Z_60: |  31 |  89 | -11 |  27 | -30 | -43 | -16 |  21 |  52 | -43 | -44 | -37 | -12 |  -3 |  21 | -20 |  -5 |   1 | -71 |   5 |   7 | -10 |  14 | -31 | -21 |  11 | -23 | -39 | -59 |  12 |  35 |   8 | -43 |  45 |   4 |  39 |  -3 |  -4 |   4 | -34 | -11 | -13 |  72 |   1 |   6 | -11 |
Z_196: |  31 |  89 | -11 |  27 | -30 | -43 | -16 |  21 |  52 | -43 | -43 | -37 | -12 |  -3 |  21 | -20 |  19 |   1 | -71 |   5 |   7 | -10 |  14 | -31 | -21 |  11 |  11 |  32 | -59 |  12 |  35 |   8 | -43 |  45 |   4 |  39 |  -3 |  -4 |   4 | -34 | -13 | -43 |  72 |   1 |   6 | -11 |
Z_362: |  31 |  44 | -11 |  27 |   7 | -43 | -16 |  21 |  52 |  44 | -44 | -37 | -12 |  -3 |  21 | -20 |  19 |   1 | -71 |   5 |   7 | -10 |  14 | -31 | -21 |  11 |   3 |   7 |  11 |  22 |   0 | -41 |   4 |  44 |   0 |  -8 | -20 |   0 |  -3 | -30 | -30 | -10 |   0 |  44 |   1 |  44 |
Z_548: |  31 |  89 | -11 |  27 | -30 | -43 | -16 |  21 |  52 | -43 | -44 | -37 | -12 |  -3 |  21 | -20 |  19 |   1 | -71 |   5 |   7 | -10 |  14 | -31 | -21 |  11 | -23 |  32 | -59 |  12 |  35 |   8 | -43 |  45 | -18 |  65 |  10 | -23 |  13 | -23 |  -3 |   5 |  67 | -10 |  -1 | -13 |
Z_647: |  31 | -10 |  19 | -11 |   7 |  -5 |   6 |   1 |  15 |   9 |   7 |  -1 |  14 | -12 |  12 |  14 |  -5 |   8 |   0 |  -4 | -10 |   6 |  19 | -17 | -14 |  -8 |  16 | -13 |   5 |   2 |   1 |   1 | -25 |   8 |  -2 | -16 | -12 |  -7 | -17 | -20 |   6 |  -7 |  38 |   4 |  -4 |  -4 |
Z_471: | -31 |  62 | -50 |  36 |   0 | -17 | -15 |   8 |  48 |  42 |   5 | -18 | -48 |  69 |  65 | -19 |  15 | -59 |  25 |  35 |  -6 |  -6 |  -6 |   0 | -34 |  22 | -17 | -24 | -38 | -18 |   8 |  13 |  21 | -34 |  32 |  21 |   8 |  11 | -18 | -55 |  -4 |  -5 |  58 |   1 |   5 | -13 |
places Z_362: | 0 |
30 34 37 42
places Z_196: | 11 |
25 26
places Z_647: | 8 |
17 33
places Z_471: | 21 |
32 35
places Z_196: | -43 |
5 9 10 32 41
places Z_60: | -43 |
5 9 32

Z_729: |  28 |  45 | -18 |   0 | -23 | -18 | -13 |  49 |  20 | -18 |
Z_962: | -18 | -19 |  28 |  21 | -56 | -26 |  23 | -36 |   9 |  21 |
Z_112: |  -8 | -72 |  13 |  13 |   3 | -21 |  -4 | -57 |  52 |   3 |
places Z_112: | -57 |
7
places Z_729: | -18 |
2 5 9

Z_28: | 51 | -5 | 43 | 28 | 30 | 58 | 51 |
Z_455: |  44 | -11 |  44 |   9 |  44 |  44 |  44 |
Z_359: |  34 |   8 |  55 | -28 |  28 |  52 | -42 |
Z_746: | 34 |  8 | 42 | 18 | 24 | 46 | 74 |
Z_142: | -35 |  20 | -35 | -33 | -27 | -33 |  23 |
Z_622: | -22 | -18 | -42 |  18 | -34 | -33 |  58 |
Z_380: | 36 |  7 | 71 | 13 | 31 | 52 | 71 |
Z_450: | -42 | -12 | -51 | -34 | -24 | -40 |   9 |
Z_573: | -12 |  59 |   8 |   6 | -11 |  -6 |  63 |
Z_933: | -56 | -26 | -72 | -34 | -17 | -41 | -64 |
places Z_380: | 71 |
2 6
places Z_455: | 9 |
3
places Z_28: | 58 |
5
places Z_455: | 44 |
0 2 4 5 6

Z_38: |  32 | -75 | -74 | -41 |  16 |
Z_389: | -18 | -26 |  40 |  21 |  23 |
Z_799: |  23 | -40 | -38 | -25 |  -2 |
Z_243: | -40 | -40 | -25 | -25 | -25 |
places Z_38: | -41 |
3
places Z_243: | -25 |
2 3 4
places Z_243: | -40 |
0 1
places Z_389: | 40 |
2
places Z_799: | 23 |
0

